Each path below is one point turned by a fixed rotation once a step. After each direction that follows a path, write how fast that rotation turns it, in deg/step (0 if it stays still).
Each turn is a multiple of 5 degrees from 10 to 175, or 0.
Each row of a path follows its step; steps can be skipped.
Path 1:
step 0: [  6  -2  13   2   0 -14  -8 -22  -2   1 -24   1   5  19  25   8 -17   4
  31 -17 -12  51  10  -1   3 -10]
step 1: [ 20  17   8 -20 -22  -3 -17   7 -13 -21  -3 -20   0   7  -1   1 -38 -18
  12  -7   1  11 -20 -15 -36   9]
step 2: [-15  -4  37  -8   5  30  -3  18   1  14 -38   1  10   0  22   3  -9   9
  17 -12 -18   4 -19   0 -23  12]
step 3: [ -9  17  -8   3   6  25  12   6 -11 -27  -2  11  22 -24   5   2 -40  14
  36  -9  20   6   1  -8  -8  -7]
step 4: [-15 -11   8  18 -32   8   8   0  16 -11   0 -14   0 -12 -16  -2   5   8
  50  14 -23  -3  -9   2 -28   2]
step 5: [ -1  18  -2  22  25  -3  14  -6  16  -6 -18   9  11   9  -3  12  -9 -28
  31 -10 -11  25   3  28 -19 -22]
step 6: [  4  -4   1 -32 -32 -20  -2  -7   2  -5 -16   2  -5  15 -13   8 -21 -13
  40 -14  -9  22  17 -20  -4 -12]
step 7: [ 24   1   7 -14   8   1 -21  15   5  -3 -28 -15  -5  -5  13 -14  -5 -31
  28 -24  -8  -1 -30  10 -22  18]
step 8: [  0   4  25  -3  -2   8 -20  10  -4   7 -34  21  39  -3  14  12 -13  15
  29  -4  20  15  -7 -18  -1  -6]
[  0  -2  -4  -2   3   8  -4  11   0   3  -2   2   7 -18   0  -3   4   8
   8  -1   5  -8 -10  -4  12   0] => 70
[ -7   2   7  10   5  -5   7   5   1   9 -13   9   6   5  -9   7  -1  -3
  -9  -2   1  -2 -12  -1  -1  -6] => 125
[ 13  -5  -5   0  -2  11   9 -12  -1   8   1   3   4   2   2  15  -6   2
   2  -4  12   4   2  -4   4  -4] => 135
[-13   1  -1  -2   5   4  -4  -7   1  -4   4   5  17   3  -2  -1  -4  -8
  -2  -4  -7   7   6  -7  13   8] => 130
[ -9   0   8   6  -1  15   5  -2  -4  -8   0   5   3   0   5  -4  -4   8
  -5   3   9 -12   6  -2 -11   7] => 55
Path 2:
step 0: [ 14 -26   2   6  10 -15 -13  -6  26 -15  11 -15  13 -21   2  -8 -10  -9
  -6  31  -7 -14 -14   7 -21  16]
step 1: [ 23 -11  15  -4  -1 -38 -10  -5  20   6  -6 -14  12  12 -22  22 -11   0
   3   9   8 -14  29   5  -6  -3]
step 2: [  5   2 -20 -14  13  13  10 -14  21 -12  12  -6  -3  22 -18  18 -15 -11
  -6  26 -11 -16  17  -5 -27 -10]
step 3: [-22  -8 -21  -6  19 -23 -10  -9  13  16   0  23   1   1 -18  -7 -20 -10
 -21  -3 -11  -1  28  13  -8 -15]
step 4: [ -6 -15  17  12  20   7   1 -26  -6   3  -1  13 -29   7  11  11 -35  -7
 -26   9  -5  -9  15  -6  -3  12]
step 5: [-26   5   7  11  21 -26 -13 -10  -6 -16   5  11   3 -16  -3   3  -4  11
 -27  38  12  -7  -4  13  -7  12]
step 6: [ 11  -4  24   8   7 -19   8   0   6  29  29   8  -8  -9   3  19   3 -10
  -1  31  24  -3  18   0  -7  13]
step 7: [ 13  15  -5 -19  13 -15  -8 -19  29  -4  23   9 -15  -5   3  16   1  15
  11  16  -8   5  -7  13 -32  15]
step 8: [ -4  21  -4  -2  23 -30  -6 -13  20  28  19 -24 -13  -7 -18   7 -14   2
  -4 -12  -2  -3   9 -12  -6 -14]
[ -6   1   6  -8   8  -8  -9   1  -7   4   8   6 -10  -2  12   5   9  -2
   8   3   1   1 -11  -7   3  -2] => 40
[  3  -1  11   4  -4  -6  -1 -13  10  -5  -9   1  -3 -11   0  -1  -8  -3
  -2  -8  -4   6 -10  -8   1  -6] => 95
[-5 -8 16  9  1  1 -4 -6 -3 -6  2 -8 12  2 12 -8  3  3  2  6  7 -1  4  5
 -2 -3] => 70
[  2   3  -2  -8   1   1   6 -11  14   0  10   2   8   7   0   6  11   6
   6  -5  -3   2   8  -3   1 -12] => 65
Path 3:
step 0: [  5 -24 -15   3  -5 -12 -17  25  33  25  -3 -34   2 -21   2  -1 -33   1
   7   6  15  -9   7 -13  20  -1]
step 1: [ 15 -13   9   7  -3   0  24   7  46 -36  10 -12  -4  23 -20   2 -28  10
  20  11  11 -12  -7   0   0   4]
step 2: [-18  11   4   4 -25  24   5   6   2 -10  -4  10 -18   2   6  30 -21   5
   7  23   0 -32 -44   7  -6   6]
step 3: [ 18  18 -12 -13 -24  23 -18  -5  10  33   0 -21  12 -18   1  18 -38 -21
  -7   7  12   2 -11  13   9  -3]
step 4: [ 42  -9  -4 -13 -18   7  13   7  35 -20  -5 -19   0  10   9   9  -1 -38
  -2  -9  24  -4   8 -18   4   5]
step 5: [ -2 -10 -23  19 -22   7  40  -5   0  -6   7  -6 -16  12  -6  -1   5 -16
 -14  24  11 -25 -27 -24 -20  16]
step 6: [-30  21   1  29 -41  -1  -5  -2   0  23   7 -22  26  -5  -7   8  -8 -11
  -9  23  16 -11  -4  -6  16   5]
step 7: [ 16 -13  13  21  -5  10  -9   2  16  11  12 -21  18   9 -15  37  -4 -21
  25 -19  23 -19  23  -8   5 -15]
step 8: [ 19 -18  -1   6 -10  28  32   4   0 -14   8   4   5  14 -23  39   8   3
   8   1 -11   8 -25 -33   2   6]
[  6  12  -2 -15   2   5   6  -2   2   2   0  -7  -9  -8   5   4  11  -5
  -1  -2   3  11  -6   7  -6   3] => 60
[-11  11   7   3  -5  -6   3  -1  -8  -8   3  -8   2   9   2  -3   0   4
  -2  10  -2  -7  -4  13 -11   3] => 95
[ 17  -2  -2  -8  -7   2  -8  -4 -14  -6 -10   4   4   7   6   1  -7  -5
  -5   3  -8   1  -4   2  -1  -5] => 60
[ -9   5   7  -3  -1  -2   7   2  -2  18 -11  -7   1  -1   3  -5 -11  -5
   0   3  -8   7  -2  -7   2  -9] => 115
[  4   2   7  10   1   0 -11  -1  -5  11  -6  -1  -1 -10   0   2   0   7
 -13   8   9   2  -2   6   6  10] => 110
Path 4:
step 0: [ 15   7 -13 -13 -32  19   3 -25  24  20 -15  -7   3   0 -12  36 -18  11
   3  -2 -10  14  -6 -17   8 -17]
step 1: [  1  12 -24   3  19   0  21 -12 -17   5 -16 -15   4 -24 -30   1 -20  20
 -12 -10  12 -22 -14 -17  22  -8]
step 2: [-10   7  -7 -21   9 -29  18  -4 -18 -25 -13  16  -9   1  32 -17   5  11
   0   6  -3 -26 -33 -11   6   7]
step 3: [  1 -21 -11   3  -8  13  13 -27  -2  17   6   7  -9  35  33 -16   7  12
  10  10 -32   7 -17   5 -14   1]
step 4: [ -8 -20 -23 -18   6  30  12  -3  -7  33  11 -13  -6  12 -22 -10   5   3
   0  31  21  27   8  -5   0   1]
step 5: [ -7  31  -8 -45 -18  13  15   7   3 -11  -1  -2  -1 -12  -4  33 -14  -1
   4  12  23  12  -8 -18   2   4]
step 6: [ 14  17 -16   1   0   5  15 -18   4  -8   6   5  23   6  -1  27 -30  15
  -7 -24 -26 -19 -28 -18   7  -5]
step 7: [  1 -31  -7  -1  30 -14  12 -18 -12   0 -16   5  16   7 -15 -29   0  11
 -12   2  -3 -13 -36 -10  25   0]
step 8: [-10  -6   2 -29 -13  -1  17 -16   5  -7 -21  -2 -25  -1  22 -33  20  -1
   7  26  -2  18 -28  10  -6  -9]
[ -3   5   4  -5   8  -1  -4  -9  -8  -5  -1 -12   6   3  -9 -10   4   5
  -4   2  14   1   6   4   7   8] => 120
[  1  -2   5 -10   9   7  -2  -5   6   7   5  -7 -10   6   2   6  -3 -12
  -3   8   2   1  11  -5 -11   0] => 70
[  3  -3  -4   0  -1  -3  -1 -11  12 -11  -7  -7  -1  -5  -8  -2   4 -15
  -2  -5  -4  -4  -3  -4   9 -10] => 55
[ 11   5  -8   1   2   3   1   0  -9  -8  -1  -3  -2 -13   1   9   3   5
   0  -7   6  10   8 -13  -5  -3] => 80
[ -7   9   5   4  -6   7  -8   6  -5   9   0 -17  -1  -7   1   3   6  -1
   1   8  -3  -3  -8  -7   5  -6] => 85
[  0  -7   3  -5  -2 -11  -7   7  -4  -4 -10  10   3   2   3   4   1  -7
   3  14   8   1   1 -12   8   4] => 130
